k_177: [ 18   3 -22 -18  14   4 -11 -21 -17 -11   3  10 -21  -2]
k_672: [ 45 -17 -27 -20  18  49 -15  31   1 -18   9   5 -20  23]
k_477: [ 22  -3   0 -10  15   8 -12  20   0  -6   0  11 -21   1]
k_196: [ 44 -13 -25 -22  20  52 -19  27   6 -22   8   4 -17  20]
common k_177 k_477:  : [-21]
common k_477 k_177:  : [-21]
chg k_672: [ 45 -17 -27 -20  18  49 -15  31   1 -18   9   5 -20  24] : 14, [23]
chg k_177: [ 18   4 -22 -18  14   4 -11 -21 -17 -11   3  10 -21  -2] : 2, [3]

k_552: [  1  -1   1 -15  25 -12 -22   1  -4   3   7   7  19  -8 -15  -9 -12  -2
  13 -10  -8 -24  -3  -7 -17  12 -13   8 -17]
k_347: [ -9  32   3  11  22 -20 -19   5  -7  48  16 -17  47  -5 -11  -6 -19  25
 -12 -18 -14 -11   3 -30   8   7   9  13  -6]
k_635: [ -4   5  -8  35  -9  12  58  -3  11   3  14   4 -27  31  35  -2  19  23
 -29 -16  14  47 -15   9  41  -4  33  -7  50]
find: [  1  -1   1 -15  25 -12 -22   1  -4   3   7   7  19  -8 -15  -9 -12  -2
  13 -10  -8 -24  -3  -7 -17  12 -13   8 -17] : k_552
chg k_635: [ -4   5  -8  35  -9  12  58  -3  11   3  14   4 -27  31  34  -2  19  23
 -29 -16  14  47 -15   9  41  -4  33  -7  50] : 15, [35]
find: [ -4   5  -8  35  -9  12  58  -3  11   3  14   4 -27  31  35  -2  19  23
 -29 -16  14  47 -15   9  41  -4  33  -7  50] : k_635
after: [-5] : [-11]
find: [ -9  32   3  11  22 -20 -19   5  -7  48  16 -17  47  -5 -11  -6 -19  25
 -12 -18 -14 -11   3 -30   8   7   9  13  -6] : k_347
after: [48] : [16]
chg k_552: [  1  -1   1 -15  25 -12 -22   1  -4   3   7   7  19  -8 -15  -9 -12  -2
  13 -10  -8 -24  -3  -7 -17  12 -14   8 -17] : 27, [-13]

k_460: [ -3  -1   0  -8   0   8  -8   0   5   0  -7  -6 -10  -1   0   0   7  -3
  -1  -2   9  -5  -4  -5  -1  10  -9  -6]
k_170: [-13   8  -6  10   4   2  -7 -16  -1   0   0   2   0  -9   6   4 -10   4
 -12  13 -19   8  -1 -12   0 -21   0   5]
k_504: [-10  -9  -2  -4  -3  -1   0   1  14   4   0  -6   4   5 -25   0 -16  15
  -3   5  -3 -13  -1   5   3   0  -2   6]
k_693: [  0   0   0  12  -5 -10 -16   0 -13   7  -7  30  12  11   0  33  -8  18
 -25   4   0   2 -11 -14   0  10  10  30]
k_708: [-10  -9  -2  -4  -3  -1   0   1  14   4   0  -6   4   1 -25   0 -16  15
  -3   5  12 -13 -12   3  19  15  -2  -7]
k_881: [  0  34  20   0 -25   3   4  -9  11   3 -54 -14   0  -8 -15   0  19   2
  12   3   0 -11 -14   0 -10   7  22 -20]
k_150: [ -3 -16   0  16  20  22   0   0   0  11  -5  18  29  -7  12 -18  13   0
   0  39  -2   4 -13  -4   0 -48   0 -13]
find: [  0  34  20   0 -25   3   4  -9  11   3 -54 -14   0  -8 -15   0  19   2
  12   3   0 -11 -14   0 -10   7  22 -20] : k_881
find: [-10  -9  -2  -4  -3  -1   0   1  14   4   0  -6   4   1 -25   0 -16  15
  -3   5  12 -13 -12   3  19  15  -2  -7] : k_708
key -> tag
[2] -> k_506
[-3] -> k_924
[18] -> k_951
[0] -> k_104
join k_881 18:  : k_506
after: [34] : [20]
find: [-10  -9  -2  -4  -3  -1   0   1  14   4   0  -6   4   5 -25   0 -16  15
  -3   5  -3 -13  -1   5   3   0  -2   6] : k_504
after: [29] : [-7]
find: [ -3  -1   0  -8   0   8  -8   0   5   0  -7  -6 -10  -1   0   0   7  -3
  -1  -2   9  -5  -4  -5  -1  10  -9  -6] : k_460

k_488: [-6  4 -1  0]
k_292: [ 47 -16 -39  21]
k_600: [ -4 -40   1  22]
key -> tag
[1] -> k_778
[-40] -> k_474
[4] -> k_244
join k_600 2:  : k_474
find: [ -4 -40   1  22] : k_600

